Each path is a new rotation, seen through one point. The rows after it are directions, each followed by how far the rotation turns it, in degrees each step (0 if it stays put).
Each turn is a multiple of 5 degrees from 10 to 175, or 0.
Each row of a path follows its step; steps can be skipped.

step 2: [-1.67 -1.62 -1.57  1.25 -0.47 -0.54  2.90 -0.99 -0.12  0.26 -0.63 -0.45
  0.48 -0.33 -0.85 -0.59 -1.36  0.05 -0.77 -0.92  2.90  0.80  0.73 -0.52
  0.83 -0.59 -0.45 -1.37  0.09  0.65 -0.65  0.89  0.32  1.20 -0.87  2.28
  0.61  0.08 -0.94 -2.60  0.73  0.80  3.79 -0.69 -0.07  0.74 -0.30  0.57
 -2.41]
step 6: [-0.31  0.31  2.58 -2.61 -1.65  0.94  0.27  0.09  0.67 -1.56  1.78 -2.22
 -0.16  0.91 -0.95  0.21 -0.48 -0.35 -1.05 -0.56  1.36  0.54  0.21 -1.64
  0.01 -0.45  0.59 -0.13  0.38 -0.77  1.93  0.36  3.68  0.77 -1.60  0.86
 -2.05 -1.95  1.64 -2.09  0.07  1.12 -0.08 -0.61 -0.30 -0.94 -0.64  0.20
 -0.86]
step 7: [ 0.03 -0.41  1.17  0.48  1.89  0.13 -0.76  1.02  0.45  2.29 -0.14 -1.32
 -0.12  0.39 -0.82 -0.70  0.70  2.27  1.46 -0.67  0.07 -1.02 -0.34  0.31
 -1.21  0.53 -1.72  3.98 -1.07 -2.20  1.93  0.56  1.70  0.17 -1.24  0.14
 -1.58 -1.87  1.47  0.20  0.83  0.71 -0.71  1.59 -1.29  1.41  0.15  1.41
 -0.76]
step 16: [-1.23  2.31  2.23  1.05 -0.57  0.40 -1.08  1.56 -1.01 -0.53 -1.67  1.07
  0.24 -1.74  0.73  1.52  0.22  2.04 -2.41 -0.47 -2.01 -0.95 -1.50  0.05
  0.38  0.51  1.47  0.15 -0.84 -0.10  0.23  0.84  1.40 -2.65  0.17  0.03
 -1.36  0.52 -1.70  0.25 -0.23 -0.95 -0.23  0.55  1.27  1.92 -0.63 -2.80
 -0.11]
step 22: [-0.59  1.36 -0.14  0.14 -1.45  0.11 -1.14 -0.02  1.69 -2.32  1.35  0.02
 -0.17  0.50  0.70  1.54 -1.15 -0.93  1.75  0.53  0.88 -0.04 -1.18  0.01
 -1.67 -1.54  0.70 -0.14  1.95 -2.11  0.92 -0.74  2.02  0.05  0.10 -1.15
 -1.43 -1.66  3.27 -1.42 -0.02 -1.12  2.09  1.06  1.71  0.83 -1.17  0.87
  1.06]
step 25: [ 1.28 -0.54  0.89 -0.38  0.44 -2.16  2.06  1.22 -0.58 -0.56 -0.78  1.73
 -2.59 -0.73  0.44  0.68 -0.88 -1.19 -0.08  0.83 -1.73  0.35  1.24 -1.06
  0.02  0.40  3.65  0.11  0.23 -0.28  1.96 -0.93 -0.73  0.32  0.36 -0.44
  2.91 -0.71  0.51  0.02  1.24 -1.70  1.19  1.18 -0.05 -1.59 -1.45  1.37
 -0.18]
step 27: [ 0.41 -0.66  0.49  1.04 -0.19 -0.07 -2.09 -0.47  1.37 -0.79 -0.82 -1.04
  0.40 -0.39 -1.64 -0.39  2.23 -1.42  0.64  0.77  0.46 -1.16 -1.19  2.13
 -0.06  0.16 -2.53 -3.11  0.56  1.70  0.87 -0.54 -0.09  1.04  0.79 -0.93
  1.91 -1.75 -0.91  1.02  0.60  1.17 -2.50  0.23 -1.70 -0.39 -0.29 -2.05
 -0.43]
Directions:
[-0.58  0.38  0.13  0.38  0.34 -0.11 -0.52  0.21  0.35  0.44 -0.19 -0.15
  0.11  0.07 -0.37 -0.49 -0.08  0.40  0.50 -0.22 -0.27 -0.26 -0.57 -0.84
  0.60  0.17 -0.55  0.14  0.23  0.40 -0.14  0.38  0.15  0.15  0.19 -0.61
 -0.07 -0.43 -0.99  0.37 -0.04 -0.24 -0.26  0.61  0.29 -0.37  0.17  0.08
  0.17] | 90
[-0.34 -0.10  0.13  0.53  0.09 -0.12  0.79  0.49  0.32  0.41 -1.12 -0.03
 -0.38 -0.35  0.20  0.09 -0.30 -0.74  0.28 -0.31 -0.15  0.06 -0.05  0.69
  0.32  0.16  0.68  0.13  0.00 -0.06  0.22  0.06 -0.24 -0.02 -0.22  0.12
 -0.57 -0.35 -0.46  0.68  0.46  0.24  0.19 -0.37  0.12 -0.07 -0.20 -0.23
 -0.43] | 45
[ 0.27 -0.23 -0.10  0.74 -0.04  0.12 -0.39  0.48 -0.10  0.36  0.47 -0.54
 -0.72  0.90 -0.04  0.58  0.41 -0.69 -0.03 -0.10 -0.37  0.38  0.41 -0.05
  0.54  0.19  0.06  0.09 -0.10 -0.17 -0.20  0.39  0.31  0.41  0.66  0.55
 -0.33 -0.13  0.00 -0.52  0.17 -0.37  0.42  0.30 -0.17  0.04 -0.03  0.37
  0.23] | 95
[-0.07  0.04 -0.10  0.37  0.21 -0.04  0.16  1.09  0.16  0.29  0.11  0.01
  0.74  0.40  0.01 -0.67  0.51 -0.10 -0.27  0.60 -0.20  0.09 -0.05  0.17
  0.52  0.43 -0.43 -0.02  0.23 -0.45 -0.05 -0.42 -0.06 -0.20  0.08  0.08
  0.40 -0.01  0.49  0.29  0.21  0.64 -0.74 -0.53 -0.15  0.63  0.51  0.25
  0.08] | 110
[ 0.04 -0.47 -0.10 -0.17 -0.33  0.00  0.02  0.13  0.32  0.23  0.14  0.60
  0.92 -0.56  0.15  0.54  0.17  0.16 -0.26 -0.35 -0.02  0.02 -0.33  0.42
  0.32  0.65  0.29 -0.22  0.06  0.17 -0.40  0.35  0.40  0.52 -0.36  0.32
  0.08  0.28 -1.07 -0.77 -0.14 -0.06  0.11  0.04 -0.16  0.67  0.39 -0.19
  0.13] | 25
[ 0.95  0.29 -0.07 -0.03 -0.63 -0.27  0.65  0.07 -0.21  0.28  0.08 -0.26
  0.52  0.33  0.15 -0.25 -0.53 -0.04 -0.49 -0.71  0.75 -0.04  0.59 -0.30
  0.19 -0.26 -0.57  0.57 -0.58  0.37  0.06  0.38  0.40 -0.38 -0.16  0.06
 -0.48 -0.24 -0.28  0.26  0.13  0.08 -0.34  0.17 -0.26  0.22  0.11  0.19
 -0.24] | 10
